Look-ups in named tables: a row name and a column name give one cell, copied from the table.

Vutek:
	Gemunus	Sivi	Gok	Nik	Pes	Netoba
Zubomus	40	114	160	88	149	14
Lol	27	151	77	124	187	57
Vaz	90	103	150	99	115	97
Vafeso	14	157	94	31	181	36
Mugir	49	133	63	78	136	125
Mefego	168	103	36	68	78	200
Lodili	157	115	10	50	83	188
Bod	29	102	166	114	126	20

Lodili, Gok => 10
Mefego, Nik => 68
Zubomus, Pes => 149
Mefego, Gok => 36
Lol, Gemunus => 27
Mefego, Gemunus => 168
Vafeso, Nik => 31
Bod, Sivi => 102
Vaz, Gok => 150
Vaz, Sivi => 103
Mefego, Sivi => 103
Mugir, Gok => 63
Lodili, Sivi => 115
Mugir, Pes => 136

Table Miz
             Fol     Dovi      Rop  Sarezor    Tosed     Zige     Fave  Sidasot
Ridozi   -50.704  -39.609    5.947  -48.566  -28.151   13.227  -38.026   -0.052
Fenurut   -9.871  -61.836   -8.772  -61.492  -30.721   59.951  -42.416  -21.616
Padimab  -48.333  -47.113   20.798  -66.599  -34.177   19.922  -45.523   39.235
Tolik    -41.654  -60.357   28.786  -71.163  -27.015   80.151  -44.420    7.892
Bag      -31.806  -53.477    5.999  -59.894  -29.466   47.421  -40.466   -6.075
Bar      -27.375  -21.163  -59.498  -16.925  -33.793  -65.252  -26.267  -41.161
Puzopo   -24.002  -26.436  -59.281  -25.288  -37.136  -54.768  -28.204  -28.499
Velo     -35.155  -43.991    5.043  -56.164  -33.382    1.770  -40.374    9.019
Mig      -49.233  -17.478  -41.318  -18.946  -30.705  -56.134  -23.880  -33.437
Tobe     -52.421  -64.145   48.737  -92.785  -35.866   77.723  -51.110   67.289

Zige of Bar = -65.252
Sidasot of Ridozi = -0.052
Tosed of Bag = -29.466
Sarezor of Fenurut = -61.492
Sarezor of Bar = -16.925
Fol of Bar = -27.375
Fave of Mig = -23.880
Fol of Mig = -49.233
Sarezor of Velo = -56.164
Dovi of Puzopo = -26.436
Dovi of Mig = -17.478

Table Tasi
|  | Vetap | Led | Fuzuzan | Nazav | Bepa | Boze | Gusi |
|---|---|---|---|---|---|---|---|
| Ref | -255 | -711 | -344 | 131 | 314 | 412 | -11 |
| Sofita | 28 | 449 | -478 | -218 | -206 | 307 | 169 |
| Logu | -654 | 222 | 482 | 407 | 3 | 497 | 565 |
| Bemovo | -200 | 374 | 547 | -285 | -630 | -39 | -265 |
| Kame | 264 | -2 | 416 | 563 | -373 | 315 | -118 |
| Viluzab | -505 | 432 | -8 | -257 | -380 | -284 | 579 |
| Bilavip | -567 | -655 | -5 | 232 | -731 | 504 | 80 |
| Fol | 48 | -388 | 602 | -577 | -698 | -315 | 547 |
| Digud | -710 | -180 | -547 | 275 | 166 | 372 | 275 |
| Zodu | -134 | -570 | -585 | 262 | 465 | 594 | 465 |
| Gabu | -306 | 192 | 93 | -338 | -642 | 189 | 205 |

What is the Nazav of Bilavip in Tasi? 232
What is the Vetap of Kame in Tasi? 264
What is the Fuzuzan of Zodu in Tasi? -585
What is the Bepa of Fol in Tasi? -698
What is the Led of Bemovo in Tasi? 374
What is the Nazav of Zodu in Tasi? 262
What is the Led of Kame in Tasi? -2
What is the Boze of Sofita in Tasi? 307
What is the Gusi of Bemovo in Tasi? -265
What is the Boze of Gabu in Tasi? 189
What is the Led of Zodu in Tasi? -570
What is the Gusi of Digud in Tasi? 275
Row with the largest Bepa: Zodu

Filedid =
,Tet,Pog,Meb,Bemigun,Lolef,Sakef,Vumon
Pugal,42.625,42.228,0.344,40.270,-48.450,37.615,-64.555
Buferof,53.432,-41.945,52.897,56.925,40.067,57.017,-68.369
Pud,-37.673,-66.467,-73.696,33.838,-55.638,24.937,21.069
Bagune,61.358,-65.543,-72.493,55.099,-68.225,62.111,-68.953

Vumon of Pud is 21.069
Meb of Buferof is 52.897
Lolef of Bagune is -68.225
Tet of Pud is -37.673
Vumon of Buferof is -68.369
Pog of Pud is -66.467
Meb of Bagune is -72.493

Table Zotu
,Sekezo,Pamazop,Madud,Vip,Fes,Disa,Zeri,Kuz,Zuz,Reku
Tiv,0.4,0.3,0.5,0.4,0.4,0.4,0.4,0.4,0.4,0.4
Tavan,0.2,0.1,0.4,0.5,0.5,0.2,0.3,0.4,0.4,0.5
Notan,0.5,0.7,0.3,0.5,0.5,0.6,0.8,0.3,0.4,0.4
Tedufu,0.3,0.2,0.4,0.4,0.4,0.2,0.2,0.5,0.5,0.4
Bog,0.7,0.8,0.5,0.3,0.3,0.6,0.5,0.3,0.4,0.4

What is the Zuz of Tedufu in Zotu? 0.5
What is the Fes of Notan in Zotu? 0.5
What is the Zuz of Notan in Zotu? 0.4
What is the Kuz of Tedufu in Zotu? 0.5
What is the Pamazop of Tedufu in Zotu? 0.2
What is the Reku of Bog in Zotu? 0.4
What is the Vip of Bog in Zotu? 0.3
What is the Zeri of Notan in Zotu? 0.8

Bada:
	Mag	Mog
Netoz	92	218
Domote	160	137
Kani	80	35
Ruvig	154	115
Nolokip	143	169
Bok	155	150
Kavimu	98	17
Kapa	128	65
Zive	108	11
Zosi	157	142
Zov	137	183

What is the Mag of Nolokip in Bada?
143
What is the Mog of Nolokip in Bada?
169
What is the Mog of Kapa in Bada?
65
What is the Mag of Zive in Bada?
108
What is the Mag of Netoz in Bada?
92
What is the Mog of Ruvig in Bada?
115
What is the Mag of Ruvig in Bada?
154
What is the Mog of Kani in Bada?
35
What is the Mag of Kani in Bada?
80
What is the Mog of Zive in Bada?
11
What is the Mag of Kavimu in Bada?
98
What is the Mog of Zosi in Bada?
142
What is the Mag of Zosi in Bada?
157
What is the Mag of Zov in Bada?
137
What is the Mog of Bok in Bada?
150
What is the Mag of Domote in Bada?
160
What is the Mog of Netoz in Bada?
218
What is the Mog of Kavimu in Bada?
17
What is the Mag of Kapa in Bada?
128
What is the Mag of Bok in Bada?
155
Which row has the largest Mog? Netoz

Puron
fields: Par, Supobol, Runu, Zile, Baninom, Vomas, Duluko
Kaz: [4779, 1205, 9922, 6446, 1968, 1158, 1475]
Far: [4291, 5771, 6517, 888, 4753, 3526, 7358]
Tul: [4665, 2022, 9078, 3088, 2399, 3306, 3830]

Supobol of Far is 5771
Runu of Tul is 9078
Zile of Tul is 3088
Zile of Far is 888
Vomas of Far is 3526
Runu of Kaz is 9922
Par of Tul is 4665
Baninom of Far is 4753

Suger =
,Lonoko,Lim,Sizoz,Sulogit,Teb,Sikuri,Pip,Dezib,Bub,Gavopin
Runupim,-27,-28,54,-61,79,-54,-27,42,28,45
Sosuku,68,-12,-16,-36,-38,24,57,-19,-68,63
Sulo,18,38,10,-21,58,-31,-46,42,18,32
Dod,-23,-56,59,58,-29,80,39,-19,60,-38
Konik,1,27,-68,41,65,39,75,-8,-41,5
Vabudom,66,74,44,78,22,18,-35,80,-35,56
Tadudig,0,-62,-6,40,32,18,5,-22,10,7
Vik,14,7,39,15,29,-67,66,42,-4,64
Pubiruf,-65,19,76,45,81,-49,-25,-44,35,35
Zodadug,27,10,48,64,55,-21,7,-64,-25,-40
Ren,56,56,-25,43,-60,31,-34,-18,81,-44
Bufab,-27,46,-14,60,-53,47,-63,-18,79,-32
Zised,44,-5,34,27,46,50,-56,-53,42,32

What is the Teb of Sosuku in Suger? -38
What is the Sikuri of Ren in Suger? 31
What is the Sikuri of Tadudig in Suger? 18
What is the Lim of Konik in Suger? 27
What is the Gavopin of Bufab in Suger? -32
What is the Sulogit of Bufab in Suger? 60
What is the Sulogit of Vik in Suger? 15
What is the Dezib of Sulo in Suger? 42

Nubiguv
columns: Nodo, Ritome, Mafov, Dizul, Dud, Gigibu, Bez, Zub, Lokir
Fetiguv: [31, 154, 19, 9, 9, 7, 11, 17, 24]
Bamiso: [8, 13, 11, 11, 29, 198, 87, 17, 8]
Sedifem: [9, 45, 22, 14, 26, 84, 23, 8, 8]
Poni: [30, 74, 10, 8, 8, 12, 39, 49, 41]
Sozo: [30, 158, 19, 9, 9, 7, 11, 18, 23]
Girano: [17, 146, 29, 11, 12, 11, 9, 9, 11]
Rokugen: [33, 117, 13, 8, 8, 10, 18, 30, 35]
Numered: [23, 163, 25, 10, 10, 13, 5, 11, 14]
Kadeg: [31, 88, 11, 8, 8, 12, 31, 44, 40]
Dut: [32, 90, 11, 8, 8, 6, 31, 43, 40]
Vef: [33, 112, 13, 8, 8, 8, 22, 31, 35]

Gigibu of Rokugen: 10
Zub of Rokugen: 30
Zub of Sozo: 18
Dud of Bamiso: 29
Ritome of Sedifem: 45
Ritome of Bamiso: 13
Lokir of Fetiguv: 24
Dud of Vef: 8
Zub of Numered: 11
Gigibu of Poni: 12
Bez of Kadeg: 31
Bez of Sedifem: 23
Zub of Poni: 49
Dizul of Girano: 11
Ritome of Numered: 163
Mafov of Poni: 10
Mafov of Vef: 13
Gigibu of Numered: 13
Dud of Sedifem: 26
Dizul of Dut: 8
Row with the largest Zub: Poni

Bazu =
,Kav,Rit,Bavafun,Bokogod,Serizel,Giku,Gat
Nipar,-427,472,199,-435,451,-324,87
Gadute,-113,303,381,-587,164,-508,-200
Sezuki,205,-703,340,96,-698,-219,-517
Rov,155,-557,281,123,-621,-121,-563
Nem,-546,486,-330,-624,446,-202,279
Zemip,-284,540,131,-382,502,-495,-258
Fimog,-117,243,405,-336,148,-427,-105
Lipit,-598,488,-452,-668,416,-92,286
Vuz,323,-642,-60,540,-636,-91,-584

Nem, Bavafun => -330
Fimog, Gat => -105
Lipit, Giku => -92
Gadute, Giku => -508
Nem, Gat => 279
Rov, Rit => -557
Sezuki, Giku => -219
Sezuki, Bavafun => 340
Vuz, Serizel => -636
Gadute, Serizel => 164
Rov, Bavafun => 281
Nem, Giku => -202
Nipar, Rit => 472
Sezuki, Bokogod => 96
Fimog, Serizel => 148
Vuz, Gat => -584
Gadute, Bavafun => 381
Sezuki, Rit => -703
Rov, Kav => 155

